Families of rows that turns and mirrors carry onto each other, the same ones carrying the whole set onto itself: the rest of each named row's family, in list order:
6 families of 3 rows:
D: [-20  -2  -6  10   5  15  -5   3 -10   2   9   3  -7  16 -13  -6   7  -3
  12  -7   6   7   3  -4 -12   4   0 -14   0 -12   6  -5  -3  -6   8  -9
  -5   5  -4   7  -2   0  12  16   4   7   4  -1 -15  -9   4  12   6   0]
U: [-18   4  -2  17   1   9  -8  -4   6   0  17  -3  -9  10 -15   2   2  -6
   6   0   4   1  -5 -16 -10   3   2  -4   2  -1  -1  -1   2  -1   7   8
   5   9  -3   3  -5  -1  14  17   4   1   1  -1 -10  -8  -9  10  -3  -5]
W: [-12   1  -6  -3  -6   6  -4   8  -1  -2   3  -2   2   1 -10   2   7  -3
  -4  -7  -2   0  -9 -12  -1   6   5   6   8 -11  -8  -3   3  -1   2   3
   2   4   1  -9   0  -5  -7   0  -5  -1  -2   4  -9   3   6  13  -4  -4]
H: [-12   0 -19   8  -5 -12  -6   7   0   1  17  -8   0  10  -2  -6   8  -3
  -2  -4   3   3   7  -3 -10  -2  15  -7  -4  -5  -2 -11 -17  -7   0  -4
  -4  -8   8   5  -2   0  -7   6   0  -4  -2   2  -2   2  -5  15   5 -15]
C: [ -6   4 -11   1   1   6 -11  13 -19   1   2  -5   2   6  -6  -1  10  -4
  -3  -8  -7  -5  -9 -11  -2   5  -6  -1   8 -15  -3  -2   1  -4   5  -1
  -6   7   2  -5  -2 -12   5   6  -8  -6  -7   9   1  -2   1   3   5  -8]
X: [  0  -1 -16   9   0  -2  -7   2   1   6  14   3   5  15  -1  -4   0  -1
   7 -12  -4   3  12  -3  -1   0   4  -8  -4   1   4 -12 -11   7   1  -2
  -3   7   4   5  -4   7   7   7  10  -2  -9   2   0   5  -9   8   3 -13]
P: [ -6   0 -18   9   3  -3 -11   7  -3   0  20  -2   6   6  -1  -6  -1   0
   1  -3   4   2   8  -4  -9  -7  14 -12  -1   0  -2  -5 -11   1   2   5
   5   2   2  -4  -6   2  -8   3   9   0  -6   0 -10   0  -8  13   0 -17]
M: [-20   0  -8  15   4   1 -11   0  -3   7  12  -1 -13  22 -15   2  -1  -4
  12   1   7   1  -8 -15 -12   6  -1  -5   2 -10   7   1   0 -12   4   0
   1   2  -5   1  -6  -5  13  18   1   5   4  -5 -10  -6   1  13   0  -2]
S: [-18   3  -8  23  -1   9 -10  -4 -10   9  16  -5  -9  15  -9   4   5  -5
   5 -14  11  -2  -6 -11  -9   2  -4  -7   7  -7   6  -4 -10   0  12  -2
  -7   4  -1   0  -5  -2  12  15  -3  -4   0   0   2 -14  -7  10  -3  -8]
Q: [-14   6 -11  19   8   6 -11   2  -6   4  17  -3 -15  12 -19  -1  10   0
   5  -3   4  -2  -1 -11  -5   8   6 -13  -1  -8   0  -2  -5  -3   9  -2
   4   7   6   4  -4  -1   9  18   0   5   3  -1  -7 -14 -14  17   3   3]
J: [-17  -5   1  12   0   0  -2  -1  -4  10  11   4  -7  14 -13   5   6  -6
   7   0  11  -3   1  -3  -9  12  -2   3   1  -8   2  -1  -3  -4   4   3
  -6  11  -6   7  -2   0  15  14   5  -4  -4  -6   1  -4  -6  15   2   0]
T: [ -7   4  -3   3   1  -5 -14  13  -2  -6   3  -4  -3   5 -13  -2   5  -4
   1 -13  -6  -4  -8 -13   1  10   2   3   5 -15 -12  -4  -1  -5   5   1
  -5   2  11  -1   2   1   5   4  -4   0   6  11  -8   2   7   5  -1  -2]
F: [ -7  -4 -12  10   3  -2 -15   9  -7   1  15   0   0   7  12  -3   9  -4
   0 -10  -1   0   1   0  -9  -3  -1  -8  -6  -9   0 -12 -15  -4   6  -5
   0  -5   4   1  -8   2   1   6   6  -4  -8  -1  -1  -5  -4   6  -1 -24]
E: [-13   4 -17   4   0  -4 -11  10  -3  -1  -4   4  -6  14  -7   2   6  -3
  -3  -7 -10   2  -8 -11  -2   5  -1   0   8 -13  -1  -3   4   1  -2  -1
   0   1   8 -11  -5  -4  -9  -3  -7   5   0   4  -4   4   5   6   0   0]
B: [-12   3 -15   9   5   2  -7   9   0   0   9  -6   4  17   1  -8  10 -13
  11  -4  -3   6  11   0 -11 -11  12  -8  -4  -6   0 -10  -9   4  -3  -8
  -8   3   0   2  -2   6  -4   6  -3   7  -3   7   5  -8   0  10   4 -14]
R: [ -3   1 -24  13   1 -11 -13   5   0   1  15   5   7  17  -2  -2   6  -4
  10  -1   3   8  12  -3  -7  -7   8 -10  -6  -4  -1  -5 -12  -4   4  -3
   1   1   2  -4  -6   0  -3   8   8   6   0   2  -1  -4   0   7  -1 -16]
Z: [-15   0  -4  10   4   4 -10  17  -9   1  -1   0  -1  13  -4  -4   1  -8
   0  -9  -2   2  -4  -7 -18   5  -2  -2  10 -17  -3  -2   3  -3  -2  -3
  -7   5   8   1  -3  10  -4  -4  -8   2   3   8  -7   2   4   2   5   2]
L: [-12   2  -7   0   4  -3  -2  14  -7   5   1  -3  -1   7  -2   4  -1  -2
   5 -14  -7  -9 -11  -5   0  10   4   1   5 -15   2  -3  -5   6  -5  -3
  -2   9   4  -6  -4  -1  -4  -1   0  -2 -12   5  -4   0  -1  14   0   4]

The rest of the family of L: X, J
The rest of the family of B: D, Z
The rest of the family of Q: H, T
The rest of the family of C: S, F

